[[128 128 125 124 123 130 124 138]
 [115 137 135 136 134 127 136 122]
 [144 134 123 121 150 129 124 126]
 [135 132 131 123 121 125 132 111]
 [130 123 116 119 126 134 116 137]
 [123 121 122 133 128 123 124 125]
 [126 128 130 122 125 127 135 126]
 [128 127 126 123 125 132 128 135]
 [129 137 124 127 121 134 130 127]
 [121 117 117 135 135 122 121 123]
 [130 130 122 133 124 135 124 129]
 [128 142 126 128 118 132 133 125]]
->
[[128 115 144 135 130 123 126 128 129 121 130 128]
 [128 137 134 132 123 121 128 127 137 117 130 142]
 [125 135 123 131 116 122 130 126 124 117 122 126]
 [124 136 121 123 119 133 122 123 127 135 133 128]
 [123 134 150 121 126 128 125 125 121 135 124 118]
 [130 127 129 125 134 123 127 132 134 122 135 132]
 [124 136 124 132 116 124 135 128 130 121 124 133]
 [138 122 126 111 137 125 126 135 127 123 129 125]]

[[134 148 127 130 128 123]
 [123 133 140 127 130 123]
 [135 139 127 122 134 132]
 [134 135 134 149 136 131]
 [125 116 122 131 133 115]
 [120 132 132 120 130 135]]
->
[[134 123 135 134 125 120]
 [148 133 139 135 116 132]
 [127 140 127 134 122 132]
 [130 127 122 149 131 120]
 [128 130 134 136 133 130]
 [123 123 132 131 115 135]]

[[123 134 111 110 124 149 131 140 129]
 [119 132 136 116 134 134 157 111 132]]
->
[[123 119]
 [134 132]
 [111 136]
 [110 116]
 [124 134]
 [149 134]
 [131 157]
 [140 111]
 [129 132]]

[[133 133 125 121 124 128 142 132 120 127 145 145 126 126]
 [126 132 126 137 133 122 113 128 132 138 119 127 128 122]
 [116 122 123 130 124 129 129 122 135 121 123 127 138 121]
 [123 104 132 123 130 139 144 121 123 129 109 120 126 129]]
->
[[133 126 116 123]
 [133 132 122 104]
 [125 126 123 132]
 [121 137 130 123]
 [124 133 124 130]
 [128 122 129 139]
 [142 113 129 144]
 [132 128 122 121]
 [120 132 135 123]
 [127 138 121 129]
 [145 119 123 109]
 [145 127 127 120]
 [126 128 138 126]
 [126 122 121 129]]

[[122 140 121 115 125 117 131]
 [129 131 123 133 139 123 123]
 [110 125 130 107 114 144 128]
 [124 128 137 154 125 117 133]
 [130 126 140 129 129 134 139]
 [131 134 122 143 143 111 115]
 [138 124 131 132 123 126 119]
 [130 130 132 126 128 130 133]
 [129 133 123 130 134 123 127]
 [135 133 123 126 128 134 137]
 [145 123 134 142 118 121 113]]
->
[[122 129 110 124 130 131 138 130 129 135 145]
 [140 131 125 128 126 134 124 130 133 133 123]
 [121 123 130 137 140 122 131 132 123 123 134]
 [115 133 107 154 129 143 132 126 130 126 142]
 [125 139 114 125 129 143 123 128 134 128 118]
 [117 123 144 117 134 111 126 130 123 134 121]
 [131 123 128 133 139 115 119 133 127 137 113]]

[[121 130 140 126 120 156 151 116 146 138 137 122 134 149]
 [127 156 129 113 137 149 132 119 150 145 129 128 132 112]
 [121 101 114 129 132 129 139 128 128 136 134 150 112 155]]
->
[[121 127 121]
 [130 156 101]
 [140 129 114]
 [126 113 129]
 [120 137 132]
 [156 149 129]
 [151 132 139]
 [116 119 128]
 [146 150 128]
 [138 145 136]
 [137 129 134]
 [122 128 150]
 [134 132 112]
 [149 112 155]]

[[132 129 131 103 146 106 138 132 131 129 129 156 135 139 137 130]
 [126 152 142 108 118 137 140 141 114 119 105 119 117 103 123 140]
 [127 127 127 128 129 126 126 128 129 128 129 129 127 128 129 129]
 [124 111 106 122 127 135 124 123 124 127 123 138 155 123 122 140]]
->
[[132 126 127 124]
 [129 152 127 111]
 [131 142 127 106]
 [103 108 128 122]
 [146 118 129 127]
 [106 137 126 135]
 [138 140 126 124]
 [132 141 128 123]
 [131 114 129 124]
 [129 119 128 127]
 [129 105 129 123]
 [156 119 129 138]
 [135 117 127 155]
 [139 103 128 123]
 [137 123 129 122]
 [130 140 129 140]]

[[138 152 142 133 124 124 130]
 [121 134 146 130 144 121 127]
 [127 139 132 117 122 147 127]]
->
[[138 121 127]
 [152 134 139]
 [142 146 132]
 [133 130 117]
 [124 144 122]
 [124 121 147]
 [130 127 127]]

[[129 118 116]
 [126 127 117]
 [128 132 134]
 [130 124 127]
 [126 129 131]
 [123 124 106]
 [129 123 122]
 [125 134 135]
 [139 124 128]]
->
[[129 126 128 130 126 123 129 125 139]
 [118 127 132 124 129 124 123 134 124]
 [116 117 134 127 131 106 122 135 128]]
---
[[123 141 124]
 [112 119 150]
 [134 111 127]
 [148 122 125]
 [133 150 132]
 [112 117 154]
 [139 109 136]
 [133 151 135]
 [116 121 142]
 [143 101 108]
 [120 139 119]]
->
[[120 139 119]
 [143 101 108]
 [116 121 142]
 [133 151 135]
 [139 109 136]
 [112 117 154]
 [133 150 132]
 [148 122 125]
 [134 111 127]
 [112 119 150]
 [123 141 124]]

[[129 122 124 134 121 131 113 133 110 123 118 134 127 136]
 [124 109 130 130 127 114 122 128 121 128 119 122 127 111]
 [131 116 132 141 125 152 116 109 142 144 123 137 135 150]
 [130 128 122 130 117 140 135 140 128 128 132 121 135 138]
 [121 119 133 130 126 145 131 114 130 129 129 121 139 156]
 [132 132 133 127 124 139 126 115 117 124 132 123 126 118]]
->
[[132 132 133 127 124 139 126 115 117 124 132 123 126 118]
 [121 119 133 130 126 145 131 114 130 129 129 121 139 156]
 [130 128 122 130 117 140 135 140 128 128 132 121 135 138]
 [131 116 132 141 125 152 116 109 142 144 123 137 135 150]
 [124 109 130 130 127 114 122 128 121 128 119 122 127 111]
 [129 122 124 134 121 131 113 133 110 123 118 134 127 136]]

[[131 132 134 135]
 [135 150 125  99]
 [129 148 137 116]
 [126 114 135 155]]
->
[[126 114 135 155]
 [129 148 137 116]
 [135 150 125  99]
 [131 132 134 135]]

[[130 139 137 122 140]
 [134 142 131 118 137]
 [119 116 137 137 109]
 [105 116 118 126 115]]
->
[[105 116 118 126 115]
 [119 116 137 137 109]
 [134 142 131 118 137]
 [130 139 137 122 140]]

[[127 129 128 127 122 129 127]
 [125 123 126 128 125 125 127]
 [120 131 120 129 150 128 137]
 [121 131 121 129 145 128 135]
 [130 132 122 123 122 132 128]]
->
[[130 132 122 123 122 132 128]
 [121 131 121 129 145 128 135]
 [120 131 120 129 150 128 137]
 [125 123 126 128 125 125 127]
 [127 129 128 127 122 129 127]]

[[130 131 113 133 125 127 124 124 121]
 [118 128 134 133 126 122 124 124 126]
 [129 131 130 127 127 127 123 130 120]
 [129 131 130 133 125 134 124 124 127]
 [115 135 137 135 128 127 124 124 112]
 [129 131 107 134 125 129 124 121 121]
 [129 115 130 133 125 127 126 120 125]
 [129 131 115 126 125 121 120 128 121]]
->
[[129 131 115 126 125 121 120 128 121]
 [129 115 130 133 125 127 126 120 125]
 [129 131 107 134 125 129 124 121 121]
 [115 135 137 135 128 127 124 124 112]
 [129 131 130 133 125 134 124 124 127]
 [129 131 130 127 127 127 123 130 120]
 [118 128 134 133 126 122 124 124 126]
 [130 131 113 133 125 127 124 124 121]]
